Turns in one plane each, and the order they were made in; the first pair answered
sibuv (before -> after):
[ -5   2  -7   2  10  10   4  -9  -9 -17   7  -3  17]  ->  [ -4   5  -6   4  12  10   1  -8  -7 -18   7  -3  16]
[ -2   3   9   3   1  -4   0   2   1  10   9  -1 -12]  ->  [ -3   4   8   4   0  -4   3   0   3  11   7   0 -12]
[  4   4  11   1   3  -1 -25  11  -9 -13  12  -3 -13]  ->  [  0  25   0  12   8   4  -7  16   8  -4  -6  -3 -17]
tovib (before -> after):
[  0  -6 -13  -4  -6   1  16  -7  -3  -2 -13   3  16]  ->  [ -4   1   6  -5   1   0   0  -6  14  17 -10   2  16]
[ 8 -9  0 -8 -6 -6  3  1 -5 -8  3 -2  4]  ->  [ 6 -9  4 -8 -6 -6  1  0  2 -3 -1 -2  9]
[-10 -12   0  -8  -8   0  10 -12 -18   7  24   6  10]  ->  [-11 -13   0  -9  -9   0  11 -14 -13  11  16   5  17]
[  4  -3   3   6  -3   6 -20   2 -11 -15   1   2  -3]  ->  [  4  -7  -4   3  -6   7 -13   1 -10 -17  -8   5   6]
dos (before -> after):
[  3   1   1   6  -6   0 -16   9  10   6 -11  -6   3]  ->  [ -3   2   1   5  -6  -1  -6   4  13  17 -11  -5   6]
[  2  -3  -4   1  -3   0  -3   3   0  -5 -15   1   6]  ->  [ -4  -1  -4   1  -4  -1   8  -3   4   6 -11   2   7]
[ -2  19   6  18  11   6 -10  -1  24  -1   7   4   6]  ->  [  5  14   6  15   7   4 -20   7  21 -10  -3   4   8]
[-6  3 12  3  4  4  7 -5  4  2 12  0 -5]  ->  [  0   1  12   3   4   6  -7   0   0 -10   9  -2  -8]
raf (before -> after):
[-6  0  8 -6  7 -9  1 -3 -7  7 17 -2 -2]  ->  [ -7   3   5  -3   6 -10   8   0  -6  10  13  -2  -7]
[ -4 -13   0  -7 -22  -8  -3   4  -2  11  -9  -2   2]  ->  [ -5  10 -15   5 -10   2  15   7   3   4 -14  -2  -6]
[ 13   8  -9  11  -6   3 -11  25  -7 -16 -23  -2 -16]  ->  [ 16   5  -5   8   1   7 -23  20  -8 -26 -15  -1  -6]
Now pairs of rows:
(two turns a pair)
[  8 -11   1  -5 -16  -2   2   5  -3  -6   6   6  -3]  ->  [  8  -2   3   0 -13  -1  -2  11   1  -6   2   4 -12] | sibuv, raf
[ 3 -5 -1  7 -7 -3  0  6 -7  3 -6  9  2]  ->  [ 1  2 -3 10 -2  2  1  6  0  2 -9  9  6] | raf, tovib
[  2   8   5   6   2   2 -21  13  -1 -15   6  -7 -11]  ->  [ -7   5 -15   7 -11  -2  23   4   3   5  -9  -3  -6] | sibuv, sibuv
[ -5  11  -4  10   9  12   7  -1  15 -11 -13  -1   8]  ->  [ -4  -1  15   0   7   6 -18  -4  14  -6  -1  -3  14] | tovib, raf
[ -5  -2  -3  -3  -2  -5  12   5  -1  13   5  -2 -11]  ->  [ -2   4  -1  -1   9   2   1   5  -3  -4  14  -1 -13] | dos, raf
[ 3  1  3  2  2  3 -2 -6 -9 -2 14 -3 -4]  ->  [  7  -1  -1   1   3   7  -2  -5  -9 -10   7  -2   3] | tovib, sibuv
[  3 -11   4 -10   0  -3  -9  -5  -1  -6   0   0  13]  ->  [ -1  -6   4  -6 -10 -10   2   3   1  13  -6   0  -4] | tovib, raf
[-12 -11   3  -8  -9  -1  -2  -6  -6   8   0   0   6]  ->  [-10  -8   7  -8  -7  -1 -12  -4  -3   6   0  -1   6] | sibuv, dos
[-5 -4  8 -6  0 -2 -3 -4  8  9 -1 -3 20]  ->  [-5  1 12 -4  6  0 -5 -4  8  8  7 -3 16] | sibuv, dos
[ -4  -9 -13  -4   8   4   2 -12   4  -8 -10  -1  18]  ->  [ -7 -15  -5  -7   4  -2   2 -17   3   4  -1   0  18] | dos, raf
[ -5   2   7   1 -11   2  -1  -1   8   8 -16  -7   9]  ->  [ -6  -3   1   0 -13   3  11  -8   2   5 -10  -5  12] | raf, sibuv
[  2   0  14   1  -7  -8 -21  10   7  13   2   0  -7]  ->  [  5   5   0   9  -6  -5  -5  13  -9  -3  10   1 -24] | tovib, raf
[ 13 -12  -4  -5   1   0 -17   8  -6 -15  -6  -3   8]  ->  [ 10   3  -5   0   6   3 -16  11   9  -6 -19  -3   8] | tovib, sibuv
[ -4  11  -8  -1  -8  -8   0  17  16  12  -9   0 -10]  ->  [ -1 -14  -5 -12 -18 -16  -1   7  -1  10   6   3  -3] | sibuv, sibuv
[ -1   4   3  -3   0   0 -12   3  12   8 -11  -3   5]  ->  [ -4  11   7   3   5  -1  -7   3   4   6   9  -3 -11] | dos, tovib
[-5 24  3  5 17  9  2  1  9 -7  9 -1 -8]  ->  [  3  -7  17 -12   3   0 -25   1   3  -8   3  -2  11] | raf, dos
[  5  -9   9  -6   2   1 -14  -3  -7  -5  16   8  -4]  ->  [  1   8  -6   6  -1   3  12   4  -1   2   3   8 -21] | raf, raf
[ -1  15   7  -5   9   4 -11   6   7  -4  13   7   1]  ->  [ -2  14  10  -6   1  -2 -10  10  12  10   2   6  -3] | raf, sibuv
[  7   1  -6  -2   9   7  -7 -12  13  -5  -8   5  21]  ->  [  6   9   3   5  14   6 -15  -7   4 -11  16   3  -2] | tovib, tovib
[-10   3  11  -2 -13  -8   8  -4  -4  40   6   1 -13]  ->  [ -7  23  11   9   9   5   0  -1  -7  14  25  -1 -25] | dos, raf
[ -4   5  -4  11   0  -8  28  -4   9  20   6  -2 -18]  ->  [ 13   8  -5  10  20  10 -11   1   5 -29   8  -5  -3] | raf, dos
[ -6  11  21  -5  13   5 -19  -1  20  10   4   0  13]  ->  [ -7  28   3  10  16   9   6   5  10  -1  10   0 -15] | tovib, sibuv
[ -2  -2  12 -14   2   7   0  -5   5   8  -1   4  22]  ->  [ -4  -2  13 -12  -8   0   5   2   6  20  -8   2  10] | sibuv, raf
[-7  5  0  6 11 -4  2 -2 11  9  0  4 -2]  ->  [ -3  -1   6   2   9  -6 -14   0   6   1   6   3  -1] | dos, raf
[-10   7  12   2   3  -4 -20  10   0  -5  14  -2  -4]  ->  [ -7  10   3   4  -3  -3 -14  17   9   0 -14  -2   1] | dos, sibuv
[ -1 -12  16  -5 -10 -11 -20   7  -7   6   8   1  -3]  ->  [ -2   3  -3   8 -15 -11  12  13  -7   9  -7   1 -20] | raf, tovib
[  7  23   0   9  11  14  -8 -14   9  -3  28  -5 -18]  ->  [ 16  25 -16  13   0  17  -3   3  18  -9 -13  -6 -14] | dos, sibuv
[ 12  -3  13   2   0  -2 -30  14 -11 -16  17 -18 -20]  ->  [  9 -15   8  -2 -26 -16 -13  20  -7  12 -10 -17 -21] | raf, dos
[ -2  -2  13   3   4  -2  -6  -2  -8  -2  28  -3 -16]  ->  [  0 -13  -9   3 -10  -5  17  -3 -19  -8  10  -1 -12] | raf, tovib
[-11   3   7   0  -8  -2  16   0  -4  24  22   0 -11]  ->  [ -5  17   7   9   2   6   3  13  -4   7  21  -2 -23] | dos, sibuv
[  4  -4   9  -2   9  -1 -15  -6 -10 -14  25   0  -6]  ->  [ 10   2  -4   1  12   7 -13   0  -7 -28   7   0   0] | tovib, sibuv
[ -2   6  10   5  18  12  -3   1  17 -13   6   5  14]  ->  [-6 -5 -1  1  7  6 21 -9 11 -2  3  8 20] | sibuv, sibuv
